Some points:
[-0.1  0.8  0.1 -0.2  0.8  0.7  1.1 -0.1 -0.2 -1.2 -1.2 -0.3 -0.3 -0.4
  0.4  0.   2.4 -1.1 -0.8 -0.1  1.4 -0.4  1.2 -0.1]
[ 0.9 -0.4 -0.5  1.6 -0.1  0.2 -0.7  0.2 -0.7 -0.3  0.1  2.1  0.4  0.1
 -0.2 -1.2  0.3  0.3 -1.7  0.2  0.3  1.   0.4 -0.1]
[-0.6 -0.6  0.2 -0.5  2.7  0.   1.2  0.5 -1.5  2.  -1.   0.2  0.4 -0.4
  0.  -1.   1.5 -0.2  1.9 -1.  -2.8  0.8  0.4 -0.2]
[-0.7  0.   0.  -1.1  0.6 -0.2 -0.7 -0.7 -0.3 -0.5 -0.5  0.  -0.4  1.4
  2.7  0.5  0.7  0.6 -1.8  1.1 -0.4  0.7  0.2 -0.2]
[-0.8  1.1 -0.6 -1.9  0.1 -2.8 -0.5  1.4 -0.7  0.5  1.6  0.5 -0.6  1.3
 -1.4 -0.9 -0.6  1.2  0.7 -0.7  0.8 -0.1 -1.4  2.3]
[ 0.2  1.1 -0.3 -0.5 -1.4  0.2  0.2 -0.6  0.9  0.7 -0.6  1.1 -0.3 -1.3
  1.7 -0.2 -0.8 -0.7  0.7  1.  -1.6 -2.  -1.3 -0.7]
[ 3.5 -2.5  0.6 -1.5 -0.1 -0.2  0.7 -0.8 -0.1 -1.7 -1.2 -1.3 -0.5  1.
  0.2 -0.9  0.6 -1.2  0.1  0.4 -0.6 -0.3 -0.1  0.1]
[-0.8  0.6  0.1  2.2 -0.7 -3.9  1.1 -2.2  0.1  0.  -0.8 -0.2  1.2  1.2
  0.6 -1.   0.1  0.3  0.1  0.  -1.   0.1 -0.2 -2. ]
[ 1.1  1.2  0.5  1.3 -1.2 -1.4  0.6 -0.4 -2.1 -1.   0.1  1.7 -0.7 -0.7
 -0.1  1.8  0.3 -0.6  1.  -0.4  0.  -0.9 -1.1 -1.3]
[ 0.1  0.  -0.6 -1.3  0.5  0.3  0.5 -0.4  0.5 -0.9 -0.1  1.  -2.  -0.3
 -1.3  0.2  0.2  0.2 -0.4 -0.5  0.6  1.  -1.3 -1.6]
[ 0.3  0.5 -1.1  1.3  2.4  0.6 -0.3 -0.8 -1.  -0.9  1.  -0.7 -0.4 -0.5
  0.1 -0.7 -1.5 -0.1 -0.1 -1.4  0.3 -1.1  1.5 -1.4]
[ 2.4 -0.4  2.  -1.3 -1.2  0.3  0.   0.4  0.7  0.5  1.2 -0.3  0.2  0.
 -2.  -0.5  0.3 -0.3 -0.1 -1.1 -0.8  0.2  0.4 -2.1]
[-0.7 -1.8  0.8 -0.1  0.8 -0.4  0.8 -0.4  1.6 -2.9  1.  -0.2 -0.6 -0.6
 -0.5 -1.4  0.8  0.2  0.3  1.2 -1.3 -0.2 -0.8 -0.3]
[ 0.7 -0.7  0.  -0.8 -0.4 -2.3 -1.3 -0.5  0.5  1.5 -0.5  0.2 -1.8 -1.8
  0.5  0.8 -1.2 -0.8 -1.4 -1.  -0.2  1.2  0.8 -0.2]
[ 1.8  1.4  0.4 -0.5  1.   0.9  0.3 -2.   0.   1.5 -0.5  0.7 -1.2  0.7
 -0.2 -0.4 -1.1  2.   0.1 -0.4  0.5  0.5  0.7 -0.7]
[ 0.4  0.9 -1.   0.   2.6 -1.5 -1.9  0.6  0.5 -1.5 -0.7  0.8 -0.6  0.4
 -1.9 -0.7 -0.5 -1.3 -1.9  0.5 -0.2  0.3  0.3 -0.4]
[-0.2 -1.2  0.7  0.6  0.6  0.  -0.8 -1.8 -0.4  1.6  1.6 -0.8 -0.9  0.8
 -0.4  1.2  0.9  0.3 -1.1 -0.1  0.5 -0.6  0.6 -1.4]
[-1.5 -0.3  0.9 -0.2  0.4  0.5  1.3 -0.7 -0.2 -0.8 -0.7 -0.2 -1.2 -0.9
 -0.1 -0.2  0.3  1.7  0.5 -1.7  0.8  1.5  0.5 -0.2]
[-0.5  0.4 -0.3 -0.7 -1.2  0.9  0.2 -0.7 -0.6 -0.7 -1.  -0.8  2.   0.2
 -2.1 -0.8 -0.1  1.8 -3.2 -0.8 -0.9 -0.3  1.  -0.4]
[-0.2 -0.9 -1.1 -0.6  0.   0.4 -0.6  0.9  0.5  0.6 -1.6  0.9  0.4  3.4
  1.   0.8  0.2 -0.5  0.7 -1.6  0.8  0.5 -0.5 -1.2]
[ 0.7 -0.6 -0.3 -0.7  1.5 -1.1 -0.6  0.1 -1.2 -0.1 -1.2  1.1  0.9 -3.2
  1.2 -0.1  1.1  0.5 -0.9 -1.   1.5 -0.1 -0.7  0.3]
[ 1.1  1.3 -0.7 -0.1  1.2  0.5  0.9  0.3 -0.2 -0.8 -0.1 -1.  -1.   0.4
  1.2  1.1 -1.4  1.8 -0.7 -0.2 -2.3  0.2  0.   0.3]
[-0.8 -0.3  0.   0.  -1.   0.5  0.4 -0.1 -0.5 -0.7 -0.6  1.5 -0.8 -1.3
  1.8 -1.4 -0.7  0.7 -0.9 -0.2  1.3  1.   0.5 -1. ]
[-0.2  0.2 -2.  -0.2 -0.3  1.3 -1.  -2.2 -0.2 -0.4  0.7 -1.   0.   0.4
  0.5  0.1  0.3 -0.2  1.7  1.3  0.6  2.4 -0.9  1.2]
[ 1.1  0.4  0.7  1.6 -0.3  0.5  0.6 -0.6 -0.4 -0.7 -0.4  0.5 -0.3  0.1
  0.2 -0.5  1.4  2.4  0.3 -0.9 -0.8  0.1 -0.4  1.2]
[ 1.6  2.   1.2  2.1  0.6  1.3  0.  -0.7  1.3  1.4  0.   0.4  1.1  0.2
 -0.3 -0.5  0.2 -0.9  1.2  0.9  1.6  0.   0.   0.8]
[ 1.  -0.7  0.   0.2 -0.4  0.3  0.9  1.2 -3.   0.4  1.1 -1.4 -1.2  0.4
  0.1 -0.4  0.   0.  -1.4  1.8 -0.3  0.  -1.7 -0.2]
[-0.1  1.4 -0.8  0.4 -1.6 -1.4  0.3 -1.6 -0.7 -1.4 -1.3 -0.6  0.1  0.
 -1.5  0.2 -0.2 -0.3  1.8  0.8 -0.1 -0.4  0.8  0.4]
[-0.9 -0.6  0.2  0.1 -0.8  0.4  0.1 -0.9 -2.5  1.2  0.2  0.5 -0.4  0.8
  0.5 -2.  -0.6 -1.4 -1.6 -0.3 -0.7 -0.3  1.3  1.2]
[-0.8 -1.3 -0.6  0.6 -0.2  0.4  0.3 -0.1  0.6  2.  -2.1 -2.7 -0.6 -1.
 -1.3  0.1 -0.6  0.7 -0.4  0.1  1.1 -1.3 -2.   0.1]
[ 0.4  0.1 -0.4 -0.6 -0.3 -1.3 -1.8  1.1 -0.7  0.   0.3 -2.   0.5 -0.4
  0.9  0.4 -0.1  0.8  1.1  0.3  1.5 -1.   2.2  0.8]
[-1.5  0.6 -0.2  1.2 -0.8  1.3  1.   1.6  0.3 -0.2 -0.8 -0.1 -0.3  0.8
 -0.6 -0.5 -1.4 -2.2 -0.2 -1.   0.9  0.6 -0.3  0.6]
[ 0.1  1.7  1.7  0.3 -0.2 -0.3 -1.1  2.4 -0.5 -0.3  0.9 -2.   0.4 -0.3
  1.2 -0.7  0.9  0.9 -0.1  0.3  0.1  1.3  0.  -2.8]
[-1.3 -0.2 -1.4 -0.2 -0.5  0.3  0.  -0.4 -0.7  0.   0.7 -0.7  0.8 -1.1
 -0.9  1.4  1.8 -1.  -0.6 -0.6 -0.8  1.9 -0.1 -0.9]
[-1.2 -1.1  0.   0.9 -0.8  1.  -1.7  1.1  0.4 -1.2 -0.1 -0.1 -0.7 -0.2
  0.2  1.6 -1.6  0.1  1.3 -1.3 -1.3 -0.5  0.2 -0.1]
[ 0.  -1.7  1.1 -1.1  0.  -0.6  1.8 -0.4  0.7 -0.4  2.4 -0.6  2.3 -0.4
  0.7 -0.5 -2.2 -1.1  0.5 -0.4  0.7  1.1  0.7  0.4]
[ 0.3  0.9  0.2 -0.4  1.2  0.8  1.5  0.3  0.1 -0.2 -0.4  0.   2.4  0.1
  0.6  1.7 -0.5 -0.7 -1.1 -0.6  0.2 -1.  -2.   0.9]
[ 0.6 -0.2 -0.8 -0.6 -1.2  0.1 -0.1  2.2  0.9  0.9 -1.8  0.9  0.6 -0.6
 -0.5  0.4 -0.2  0.3  0.3  1.5 -0.9  0.4  2.3  0.8]
[-1.1  0.6  3.3 -0.8 -0.8  0.1 -1.1  0.   0.9  0.   0.8  0.8  0.2  0.6
  0.1  0.5  0.2  0.4 -0.7 -0.2  0.2 -0.5 -0.3  1.5]
[ 1.2 -1.  -2.2  2.4  0.  -1.2  0.5  1.   2.5  0.4  1.1 -0.3  0.1  0.1
  1.1 -0.4  1.2  0.5 -1.8 -1.6  0.   0.3  0.1  0.9]
[ 0.6  0.4 -0.2  1.   0.4  0.6  0.8 -1.2  0.   0.2  0.8  0.3 -0.5 -0.9
 -0.2  1.7  0.  -0.3 -0.7 -0.1 -1.8  1.3  0.7  1. ]
[-1.6 -1.4  0.5  0.   1.4  0.1  0.7 -0.1  0.4  0.2 -0.2  1.   0.5  0.5
 -0.5  1.8 -0.5  0.5  0.2  2.9  0.9 -1.3  0.9 -0.4]
[-0.1  2.5 -1.2 -1.  -0.2 -0.3  2.6  0.   1.3  1.2  1.1 -0.2 -1.2 -0.6
  0.4 -0.4  0.8 -0.1 -1.   0.9  0.   0.3  0.6 -0.9]
[-0.7  1.1  2.3  0.2  0.7 -1.1 -2.3 -0.1  0.6  0.4 -0.4 -1.2 -1.4 -0.2
  0.4 -0.1  1.5 -1.3 -1.  -0.5 -0.8  0.4 -0.1  1. ]
[-0.3 -0.7  0.   1.7  1.2  0.4  0.6  0.7  0.2  0.3 -0.3  0.2 -1.6 -0.5
  0.1 -2.  -0.5  0.5  0.   0.9 -0.1  0.2 -0.5 -0.5]
[-0.3 -0.4 -1.2 -0.8 -0.3  1.3 -2.4  0.   0.4  0.4  1.5  1.1  1.8 -0.6
 -0.5 -1.2  0.5  0.5  1.1  0.7 -0.8 -0.9 -1.2 -0.7]
[-0.4 -0.3 -1.2 -0.5 -0.3  0.6  1.  -0.1  0.  -0.3  1.4  0.6 -2.   0.4
  0.4 -0.5  2.4 -0.2  0.2 -1.1 -0.1 -2.7  1.4  0. ]
[ 0.6 -1.   0.1  1.6  0.1 -0.5  0.8  1.6 -0.7  0.1  0.5  1.1 -0.7 -0.2
 -0.8  1.4  0.8  0.7 -0.9  0.7  0.5  1.3  1.   0.1]
Along one direction, these points spread out more than along any other. Where along it does each point below lie, from 0 to 99? 50 is the average, and the first point above lies past it. One standard deviation of the points above along it is 16.
[-0.2 -1.2  0.7  0.6  0.6  0.  -0.8 -1.8 -0.4  1.6  1.6 -0.8 -0.9  0.8
 -0.4  1.2  0.9  0.3 -1.1 -0.1  0.5 -0.6  0.6 -1.4] -> 60
[ 0.6 -0.2 -0.8 -0.6 -1.2  0.1 -0.1  2.2  0.9  0.9 -1.8  0.9  0.6 -0.6
 -0.5  0.4 -0.2  0.3  0.3  1.5 -0.9  0.4  2.3  0.8] -> 30
[-0.1  0.8  0.1 -0.2  0.8  0.7  1.1 -0.1 -0.2 -1.2 -1.2 -0.3 -0.3 -0.4
  0.4  0.   2.4 -1.1 -0.8 -0.1  1.4 -0.4  1.2 -0.1] -> 65
[ 0.1  0.  -0.6 -1.3  0.5  0.3  0.5 -0.4  0.5 -0.9 -0.1  1.  -2.  -0.3
 -1.3  0.2  0.2  0.2 -0.4 -0.5  0.6  1.  -1.3 -1.6] -> 64
[-0.1  2.5 -1.2 -1.  -0.2 -0.3  2.6  0.   1.3  1.2  1.1 -0.2 -1.2 -0.6
  0.4 -0.4  0.8 -0.1 -1.   0.9  0.   0.3  0.6 -0.9] -> 68
[-0.9 -0.6  0.2  0.1 -0.8  0.4  0.1 -0.9 -2.5  1.2  0.2  0.5 -0.4  0.8
  0.5 -2.  -0.6 -1.4 -1.6 -0.3 -0.7 -0.3  1.3  1.2] -> 54
[ 1.1  1.2  0.5  1.3 -1.2 -1.4  0.6 -0.4 -2.1 -1.   0.1  1.7 -0.7 -0.7
 -0.1  1.8  0.3 -0.6  1.  -0.4  0.  -0.9 -1.1 -1.3] -> 55
[-0.8 -1.3 -0.6  0.6 -0.2  0.4  0.3 -0.1  0.6  2.  -2.1 -2.7 -0.6 -1.
 -1.3  0.1 -0.6  0.7 -0.4  0.1  1.1 -1.3 -2.   0.1] -> 35
[ 0.3  0.9  0.2 -0.4  1.2  0.8  1.5  0.3  0.1 -0.2 -0.4  0.   2.4  0.1
  0.6  1.7 -0.5 -0.7 -1.1 -0.6  0.2 -1.  -2.   0.9] -> 31
[-1.6 -1.4  0.5  0.   1.4  0.1  0.7 -0.1  0.4  0.2 -0.2  1.   0.5  0.5
 -0.5  1.8 -0.5  0.5  0.2  2.9  0.9 -1.3  0.9 -0.4] -> 28
[ 0.3  0.5 -1.1  1.3  2.4  0.6 -0.3 -0.8 -1.  -0.9  1.  -0.7 -0.4 -0.5
  0.1 -0.7 -1.5 -0.1 -0.1 -1.4  0.3 -1.1  1.5 -1.4] -> 67
[ 1.2 -1.  -2.2  2.4  0.  -1.2  0.5  1.   2.5  0.4  1.1 -0.3  0.1  0.1
  1.1 -0.4  1.2  0.5 -1.8 -1.6  0.   0.3  0.1  0.9] -> 69
[-0.8  1.1 -0.6 -1.9  0.1 -2.8 -0.5  1.4 -0.7  0.5  1.6  0.5 -0.6  1.3
 -1.4 -0.9 -0.6  1.2  0.7 -0.7  0.8 -0.1 -1.4  2.3] -> 23
[ 0.2  1.1 -0.3 -0.5 -1.4  0.2  0.2 -0.6  0.9  0.7 -0.6  1.1 -0.3 -1.3
  1.7 -0.2 -0.8 -0.7  0.7  1.  -1.6 -2.  -1.3 -0.7] -> 33
